One turn sends every row of this set to another row. A few are shown first. Where does it send the rows asked after them?
K_110: [ -2  18  13  10   2 -10  15  -4 -19  29   0  17  -2  -6  15   7  35  20
  15   3  11   5 -16 -43   2 -46  -6  29  18  -6 -22  16   3 -12 -13  17
  -4   3  14  17   1  26 -15 -16  28   2  39 -13]
K_709: [-17 -31  34  17  19   9  13  17  19   9  -8  -2  12 -29   0 -19 -16   0
  -4   5  30 -10 -14  -2   1 -13  23  23  17 -15 -10 -17  15  -9  20 -23
 -22  30   6  -5  -8 -35   5 -29   9 -24  18 -26]
K_924: [  5  35  -6  17 -14   2  -3 -25  17 -12 -10  -3  40  -5  21 -11 -12 -30
   4  -4   7 -10 -40  -1   8 -14  21  19  14   2  -9 -12  21  -4   6 -17
 -32 -21 -65  10 -37   9 -12 -14  28  14  25   4]
K_773: [-32  22  -4  -3  11  -3 -25  22   5   4 -24  14  22  18   0   1  29 -17
  19  22 -19   7 -12 -52 -19   4   6  13  -6   9 -42   0  -1  -7   6 -21
 -14  16 -22  -4 -22  29 -14   6  12   4  27  -4]
K_446: [ 18  12  44  11  -6   3   2  -5  -7  10  -6  12  22   0  -1  34  -4 -26
   4  17  17   2 -29 -41  -6 -18  39  49  -5  15 -50 -10 -16  -1  28  -6
   0  26  -3  16  -8  14 -20 -29   8  11   2  17]
K_945: [ -9 -30  36   7   9  -2  17  10  26  13   1 -10   4 -26   3 -20 -11  10
   6  12  28   3  -8  -7  13 -13  28  31  21 -17 -14 -17  10  -6  14 -25
  -2  30  13  -4 -12 -31   9 -16   3 -18  12 -21]
K_654: [ 14  46  -3  15  -8  -4 -12 -31   1  -4  -7 -10  38  -6  18  -8  -5 -39
  -4  -9   6 -24 -29  -4   8 -16  15  24  19  -5  -9 -11   8   2  12  -5
 -39 -20 -56   4 -33  19 -11 -10  32  11  21  -6]
K_7: [ 23  14  43  -2 -19   5   5   1  -8  15  -4  11  18  -5  -8  36  -3 -20
   5  13   8  -2 -22 -42  -3 -12  36  49 -11  14 -49  -1 -19   2  19  -5
   2  18  -6  23 -24  15 -15 -20  13  15   4  14]
K_9: [ 11  43  -2  34   1  -3 -10 -17   4   0   4   0  44 -20  12 -12 -14 -35
   6 -16  11 -23 -27  -1  14 -16  20  24  19  -9  -6  -9  14   5  -1 -22
 -37 -15 -61   2 -29   7  -6  -9  29   8  37 -12]
K_748: [ 17  34   0  25  -7  -3 -17 -34   0  -7  -8  -8  37 -12  20 -14  -9 -37
   8  -9  17  -8 -36  -7  10 -12  20  25  18  -5  -2 -10   8  -2  -5 -14
 -32 -22 -73   9 -28   0  -7  -9  26   3  26  -9]
K_481: [-12 -23  25  20  19   3  13  16  27  17 -14  -5   0 -26 -10 -15  -6   2
  -3  16  30   0 -10  -1   5 -10  42  31  20  -8  -8 -16   7  -7   6 -23
 -13  37  10  -3 -17 -26   2 -19  21 -24  26 -29]
K_818: [-32  21   2  -1  17   6 -19  19   5   5 -34   9  22  16   5  -7  27 -29
  21  13 -23  15 -19 -49  -6  11   4  21   3  12 -46   2   4  -9   6 -14
 -15  17 -27 -11 -14  31  -3   4  11  -4  33   5]
K_556: [-15   1  -5   1  -4  -9  16 -16 -58  23   8   0  35  -2   5  14  -8  -8
   8  17 -26  18 -14 -27  -6  -4   0  27  17  11  -2  -3   9 -19   1   3
  18  -2 -23 -32  40 -11 -20   1 -10   5   5 -30]
K_940: [-21 -27  28   6  16  -3  15  22  19  19  -9  -9  12 -41 -11 -21 -14  -5
  -2  24  23 -13  -6  -9  10 -14  30  31  14 -16  -6 -10   7  -6  12 -20
  -9  34  -5  -7  -3 -33   5 -26   9 -20  20 -33]
K_282: [ -1   5 -16  -4   5 -18  24 -25 -48  33   4 -20  37  -5   2  10  -5  -4
  10  10 -12  13 -16 -18  -7   0   5  32  17   9 -11   0   8 -18   4  -8
   8  -7 -31 -34  48 -19 -17   2 -12   0   7 -30]
K_233: [ -4  23 -12   1  -5  -6  14 -26 -44  31  13  -8  32 -13   3  11 -13 -15
  14  17 -18  11  -9 -23 -14  -1  -6  41  15  13   8   3   8 -11   2   4
   7  -4 -34 -31  38 -18 -15  -8 -13   4  11 -34]
K_326: [ -2  10  11   9  -2   0   9   7 -15  31   1  19  -4  -2  16   9  30  13
  19   8  13   8 -10 -37   7 -38 -13  24  17  -3 -29  11  -1 -13 -13  22
   2   1  12  17 -11  25 -17 -11  20   7  47 -22]
K_917: [ -4  11  -8  -2   0  -9  21 -21 -46  21  -3 -17  33  -2   7  13  -6   4
  23  10 -18  29  -9 -23 -15  -3  -7  25  27   9 -11  -7  17 -11  -2   0
  12 -10 -35 -37  31  -4 -23  -6  -8  10   2 -34]

K_924 moves to K_945
K_654 moves to K_481
K_748 moves to K_709
And these:
K_940 moves to K_233
K_446 moves to K_110
K_7 moves to K_326

